Each path below is one point turned by a fixed rotation once a step. After each direction that follows a path, write how fast that rotation turns it, in degrees each step (0 if it stays still).
Each turn is a multiple of 5 degrees from 10 to 175, or 0.
Each row of a path follows its step; steps can be skipped.
Rotation 1:
step 0: [ -5   2  13  -2   9  -5 -18   6   0 -10 -11   4   7 -20  -2  -3   0  -8
 -18  -8  -2   6  -3  -6 -14  -1  -1  -2 -21  17  -8  -5 -23  -4  -4   6
  16   0  -4 -14  -2  -4  16 -12  18  -6  11  11  20   7 -14 -17   1  26
  17   5   4   8  -7]
step 1: [-14   9   2  14  12  11  19   7   8  -3  -3  -3  17  10  21  11  12  -8
  -7  -8   9  16 -12 -12 -14 -11  -4   3   3   6   1  10 -15  11  -5 -16
   4   9  -2   9 -18   6   9  -4   0 -27   6   6  10   3  -9   1   0   5
  26 -15 -16   4   7]
step 2: [-15  20  -3   0   5   6  -6   4  -6 -16   5   3 -13   4   7  23  -6   9
  -8 -22  14   7  -6  -6  10  -4  -8 -27   3   8  11  -2  -5  -4 -18 -26
  17  -6   7 -17   0   0  -5  -4   5  10   9   1   3  -7  -7  -1 -16  12
  -1 -12 -15   2  10]
step 3: [ -7  12   4   8  -4  -8  -4   2   6 -11 -19  -1  -6  11   5  -9  11   3
 -16 -11  -6   5  16   0   3   2  11  -5 -21  18   0 -17 -15   1   3   3
   7  -5  15 -25  -9   3  -7  -2  27  -4  -2  19   5  13 -18 -10   0  17
  18   5  -1  12   4]
step 4: [-12  13 -11   8  20  -7  20   0  11 -13   7  -8  33  -7  12  11   2   3
 -15 -11   5  20  -5 -11 -11   2   3  -1  -1   4  10   5  -9   1   9   0
   2   6   1  -6   2   7  -8   1  -2 -20 -11  -7   0   5  -6 -20   1  17
  22 -20   4   9   3]
step 5: [  0  31  -1   8   6   3  11 -10 -12 -27  10  -3 -17   0   5  14  -5  18
  -4   8   8   7   2  -7  -4  12  -7 -13  -1   0  -5  -7 -13  -6 -16 -29
  27   5  -3   1  -9 -10  -4  -7   7  -9   5  -2   6  -3 -14  -3  -5   6
   1 -23   5   2  -1]
step 6: [-10  10  11   6   2   6  12  -6   4  -2 -24  -4   0  -6  15  -5  19  10
  -9 -10 -17  -8  13  -5   4  -8   6   7 -22  25  -3 -10   4 -12 -12 -18
  14  15  19 -15  -4   8  -4  -8  16   7  -1  13   5   1   0 -12 -14  17
  -2 -11  -1   0  -2]
step 7: [-20  -4  -7  -1  21  -8  -2  -8  12  -5   1   1  25 -11   9   5  -5  -2
   9  -7   8   5 -16  -5 -14  15   1  -3  -4  14  -1  -1 -11   6   6  -7
   6  10  -4 -23   8  -1  10  -9  19  -9   7  12   5  21  -4 -21  -7  13
  15 -21   0   6 -14]
step 8: [ -7  12   2   8   9  22   7  -8  -9 -20   4   4 -19   1  12  22   1  -6
  -8  14   0   9   3 -25 -27   3   0  -6   1   7  -9   4 -20   8   7 -15
  10   7   2   1  -9 -13   2 -10   5 -11  12   2   7  -9  -2 -10 -11   3
  15 -10 -13   3  13]
step 9: [ -4  14  23   9  -3   2  -8   4  -9   6  -8  -5   1  -4   6   9   9  11
 -24 -20  -4   3 -14 -16   3 -12  -5  -6 -23  22   3   3   0 -13 -18 -11
  10   0   7  -8  -3   1   1   1  13   4  20   0   9 -14   5  -4  -7  26
   7 -13 -10   7  -3]
[-1  0  5 -1  3 -1 -2  2 -2  1 -4  1 -7  2  2  1  5  3 -3  0 -2 -1  3  0
  1  3  0  4 -5 -3 -3  1 -5 -2  2  3  3  4  1 -2  0  0  1 -4 -4 -6 -4 -1
  2  0  3  3 -1 -3  0  4  0  1  2]
135
[-3 -3  6 -3  4  1  1  3 -3 -2  1  2  2 -3  3 -2  2 -2  1  0  4  3  2  2
 -2  2 -1 -4  6 -3  2  1  1  0  1 -3 -1  2  3  1  3  0  0  4  2 -8  4 -1
 -3  5  2  3  1 -3  1 -3  3  1  4]
115
[ 1  1  3  3 -1 -1  2  1 -1 -1  5 -3  2 -5 -1  3 -4  2  2  4  4  6  3 -4
 -1 -4  3  3 -6 -4  3  0 -1 -2  4 -1  1 -3 -1  3 -2  4  3 -3 -2  0  2  2
  3 -3  1  3  1 -4  3 -3 -2  0  2]
100
[ 3  1 -1  0  5 -2  3 -4  2 -5  0  6 -2  0  8  5 -4  2 -1  0  1  1 -1  0
  0  2 -4  1  4 -2  1  2  0  4  0  5 -2  2  1  2 -2  0  3  2 -3  2 -1 -2
 -2  1 -2  5 -5 -2  2 -2 -4  0 -5]
115
[-1  5  1  1  0 -2  3  0 -1  2  2  0 -1 -1 -1 -3 -1 -5 -1 -1  0  6 -3  1
 -1  1 -1 -1  0  1 -6 -1 -4  0  4 -3 -5  0 -2  7 -3 -4  0 -4 -5 -3  1 -5
 -4 -1  1 -1 -2  5 -1  1  0 -1 -1]
100
[ 0  3 -1  3  0 -1  0  1  1 -2  0 -2  4  4 -2  4 -2 -1  0 -1  3  0  1 -2
 -5  1 -5  4  3 -2 -2  2  0  3  0 -6 -1 -2  1  0  7 -4 -2  0  3 -2 -6  3
  3 -3  4  3 -3 -2 -1  3  1 -4  0]
115
